m =
[[124 133 139 125 128 140 130 125 122 122 127 134 128]
 [131 126 147 128 128 148 130 134 114 138 130 148 131]
 [138 126 114 122 130 101 128 133 127 129 114 127 130]
 [134 128 136 122 129 128 130 132 117 129 119 141 131]
 [135 128 136 122 130 128 130 132 116 130 118 143 131]
 [130 134 128 118 130 118 131 126 122 116 114 131 129]
 [145 122 118 121 131 101 128 139 121 139 111 137 132]
 [143 120 119 124 130 107 127 139 123 142 117 136 132]
 [133 123 145 131 128 147 128 137 116 145 133 147 131]
 [145 120 119 123 131 104 128 140 121 142 114 138 132]
 [125 129 145 129 127 150 129 129 119 131 133 141 129]
 [127 123 139 136 127 149 127 132 126 141 141 136 128]
 [142 130 125 113 132 104 132 133 115 124 102 140 133]
 [138 122 117 127 129 110 127 135 128 139 122 129 130]
 [124 132 142 127 128 145 130 126 121 124 129 136 128]
 [131 124 122 130 128 122 126 131 131 135 129 126 129]]
Rows and columns are counted from 0.
(0, 0) = 124
(2, 7) = 133
(1, 11) = 148
(2, 9) = 129
(12, 12) = 133
(7, 11) = 136
(15, 6) = 126
(14, 9) = 124
(12, 0) = 142
(0, 12) = 128
(14, 8) = 121
(4, 12) = 131
(3, 4) = 129
(14, 1) = 132
(13, 4) = 129
(0, 11) = 134
(6, 12) = 132
(12, 6) = 132
(5, 10) = 114
(8, 9) = 145
(7, 2) = 119
(3, 7) = 132
(13, 7) = 135
(7, 4) = 130
(9, 4) = 131
(3, 3) = 122
(3, 11) = 141
(15, 4) = 128
(14, 11) = 136
(10, 7) = 129
(12, 11) = 140
(0, 5) = 140
(4, 4) = 130
(15, 7) = 131
(8, 11) = 147
(12, 2) = 125

X = 138,119,120,149,111,146,121,139
X[-8] = 138
X[2] = 120
X[-3] = 146

B =
[[129 128 127 130 130]
 [127 125 129 115 126]
 [129 129 129 133 133]
 [127 124 131 106 127]]
B[0, 0] -> 129
B[3, 2] -> 131
B[2, 3] -> 133
B[3] -> [127, 124, 131, 106, 127]
B[1, 1] -> 125
B[3, 0] -> 127
B[0] -> [129, 128, 127, 130, 130]

grid =
[[154 119 156 129 130 119 122 130 140 128 152 145]
 [139 133 141 124 121 134 129 121 143 127 140 137]
 [120 123 117 132 132 123 126 131 119 132 118 121]
 [133 124 134 125 119 123 126 119 132 135 131 130]
 [127 123 125 131 131 114 135 130 117 130 125 127]
 [114 131 114 125 123 126 133 124 120 128 114 118]]
Rows and columns are counted from 0.
(0, 0) -> 154
(4, 9) -> 130
(2, 2) -> 117
(4, 6) -> 135
(4, 8) -> 117
(3, 11) -> 130
(4, 4) -> 131
(1, 7) -> 121
(3, 1) -> 124
(5, 8) -> 120
(5, 0) -> 114
(0, 10) -> 152
(0, 7) -> 130
(0, 3) -> 129
(1, 1) -> 133
(2, 0) -> 120
(0, 5) -> 119
(4, 2) -> 125
(0, 1) -> 119
(3, 6) -> 126
(2, 7) -> 131
(3, 8) -> 132
(0, 2) -> 156

x = [149 106 113 141 142 130 132]
x[0]: 149
x[3]: 141
x[4]: 142

data =
[[144 119 106 146 115 112 131 115 148 138]
 [122 131 136 121 133 135 128 133 120 124]
 [125 129 134 123 132 133 129 132 121 127]
 [136 124 119 136 122 121 130 123 136 132]
 [128 129 128 128 127 128 127 129 128 127]
 [143 121 107 145 115 113 130 116 148 137]
 [136 123 119 137 122 122 130 123 136 132]
 [140 120 116 139 122 120 133 123 137 135]]
Indices start at 0.
(0, 0) -> 144
(2, 5) -> 133
(3, 4) -> 122
(4, 1) -> 129
(5, 4) -> 115
(3, 3) -> 136
(1, 9) -> 124
(5, 7) -> 116
(3, 1) -> 124
(1, 4) -> 133
(5, 0) -> 143
(4, 0) -> 128
(1, 2) -> 136
(4, 3) -> 128
(6, 0) -> 136
(0, 5) -> 112
(2, 9) -> 127
(7, 3) -> 139
(5, 3) -> 145
(0, 9) -> 138
(5, 9) -> 137
(2, 2) -> 134
(3, 6) -> 130
(4, 8) -> 128
(4, 6) -> 127

a = [126 139 135 148 115 122 149 138 116 118 132 115 111 117 122 120]
a[0] -> 126
a[3] -> 148
a[12] -> 111
a[11] -> 115
a[9] -> 118
a[7] -> 138
